In the data rows, the value 128 means zero.
Here are some points, each followed by its number:
array([143,  96, 139, 134, 137, 153, 109, 118,  82, 154, 115, 104, 143, 117, 105, 145, 127,  77,  84, 160, 156, 126, 164, 152, 121]) 0
array([158,  97,  94, 168, 135, 150, 160, 125, 139, 185, 156,  72, 157, 156, 144,  84, 156,  46, 126, 188,  37, 139, 133, 204, 113]) 1
array([126, 131,  85,  98, 112, 155, 126, 175, 168,  55,  78, 140, 177, 134, 134, 145, 160, 190, 164, 111,  75, 147, 135, 119, 132]) 2
array([ 56, 129, 179, 181,  87, 116, 166, 186, 137, 182, 141, 114, 120, 143,  56, 167,  94, 120,  69, 122, 119, 141, 155, 139,  87]) 3
array([151,  56,  77, 136, 151, 179, 147, 162, 197,  75, 104, 106, 150, 132, 185, 140, 100,  75, 155, 186,  91, 137, 106, 105, 119]) 4
array([122, 103, 139, 109, 111, 145,  75,  90, 135, 176, 144, 134, 160, 123, 173, 149, 109, 111, 102, 125, 179,  80, 138, 152, 114]) 5
array([128, 130, 106, 173, 113, 114, 148, 151, 128, 107,  80, 133, 118,  78, 140, 210, 113, 148, 119, 127, 143, 127, 170, 109, 180]) 6
array([161, 122, 179, 116, 156, 126,  93, 124, 146, 143, 133, 129,  91, 117,  99, 117, 132, 122, 111,  88, 163,  69, 115, 145, 134]) 7
array([ 41, 111, 178, 190,  74, 105, 143, 186, 124, 186, 160,  81,  85, 123,  51, 148,  68, 120,  74, 131, 107, 167, 135, 167,  66]) 8
array([147, 198, 117, 145, 153, 109, 160, 138, 122,  86, 125, 149, 111, 129, 156, 146, 153, 179, 181, 122, 130, 183, 118, 120, 199]) 9
array([139, 156, 141, 145, 123, 108, 118, 121, 101, 116, 151, 128,  87, 124,  83, 138, 152, 163, 128, 116, 178, 194, 117, 140, 136]) 10
array([112, 164,  61, 152, 113,  95, 142,  69, 107,  77, 143,  75,  63,  90, 132,  66, 142, 147, 117, 167, 120, 138, 135, 126, 145]) 11
array([140, 182, 126, 133, 161, 128, 166, 162, 141,  89, 128, 135, 133,  99, 141, 142, 181, 170, 178, 152, 138, 185, 131, 133, 152]) 12
array([152, 172,  76, 140, 135,  91, 116,  73, 144,  90, 143, 115,  93, 136, 123, 111, 156, 148, 144, 137, 112, 141, 124, 113, 168]) 13
array([165, 120, 125, 105, 133, 152, 135, 103, 136, 100, 127, 146, 101, 129, 147, 113, 120,  94, 145, 180, 108, 140,  80, 136, 138]) 14
array([112, 150, 146,  99, 155,  70, 118, 120, 138, 174, 149, 143, 129, 122, 105, 130, 164, 147, 116, 116, 126, 123, 169, 133, 135]) 15
array([ 37,  67, 112,  75, 106, 114, 142, 162, 105,  50,  94, 134,  81,  91,  90, 147, 142, 175, 116, 184,  95, 100, 112,  99, 131]) 16
array([ 80,  78,  55, 123, 128, 170,  98, 121, 142, 127, 120,  72, 169, 127, 173, 114, 103,  85, 120, 156,  66,  66, 127, 127,  93]) 17
Which three points above are nearest to each new point? Their numbers follow each, nearest first.
array([143, 135, 121, 141, 150,  52, 160,  85,  93, 162, 217, 114, 125, 136, 115, 134, 133,  58, 128, 150, 153, 214, 103, 107, 142]) 10 15 13
array([143,  93, 154,  78, 110, 105,  84, 151, 110,  70, 128, 144, 114, 138, 135, 127,  96, 171, 124, 154, 192, 168, 111,  44, 181]) 10 14 9
array([182, 149, 165, 106, 146, 164, 112, 172, 143, 151, 105, 180, 143, 114, 102, 155, 160, 104, 140, 123, 153, 120,  98, 146, 147]) 7 14 0
array([132, 144, 180, 114, 168, 144, 175, 152, 152, 213, 131, 119, 168, 184, 155, 150, 132, 144, 137,  97,  91, 115, 103, 151,  68]) 15 7 5
array([127,  69, 147,  62, 123,  93, 113, 177, 153, 160, 108, 133, 194, 104, 169, 146, 125, 156, 117, 125, 150, 117, 102, 121, 106]) 5 15 7
array([177,  94, 114,  78, 113, 130, 119, 139, 109,  72, 129, 117,  99, 166, 141, 184,  96, 194, 119, 150, 210, 160, 118,  81, 176]) 10 6 9
array([180, 140, 100, 168, 119, 174, 116, 159, 140, 124, 109, 109, 127, 149, 126, 144, 129, 104, 144, 118, 120,  98, 111, 127, 137]) 14 7 0
array([187, 176, 163, 159, 180, 138, 140, 140, 156, 149, 120, 150, 126, 112, 107, 135, 149,  89, 136,  72, 141, 138,  93, 131, 144]) 7 10 15
array([123, 151, 159,  89,  87, 142, 145,  65, 115, 165, 142, 139,  69, 140, 109,  84, 135, 136, 117,  64, 150,  72, 136, 117, 149]) 7 15 5
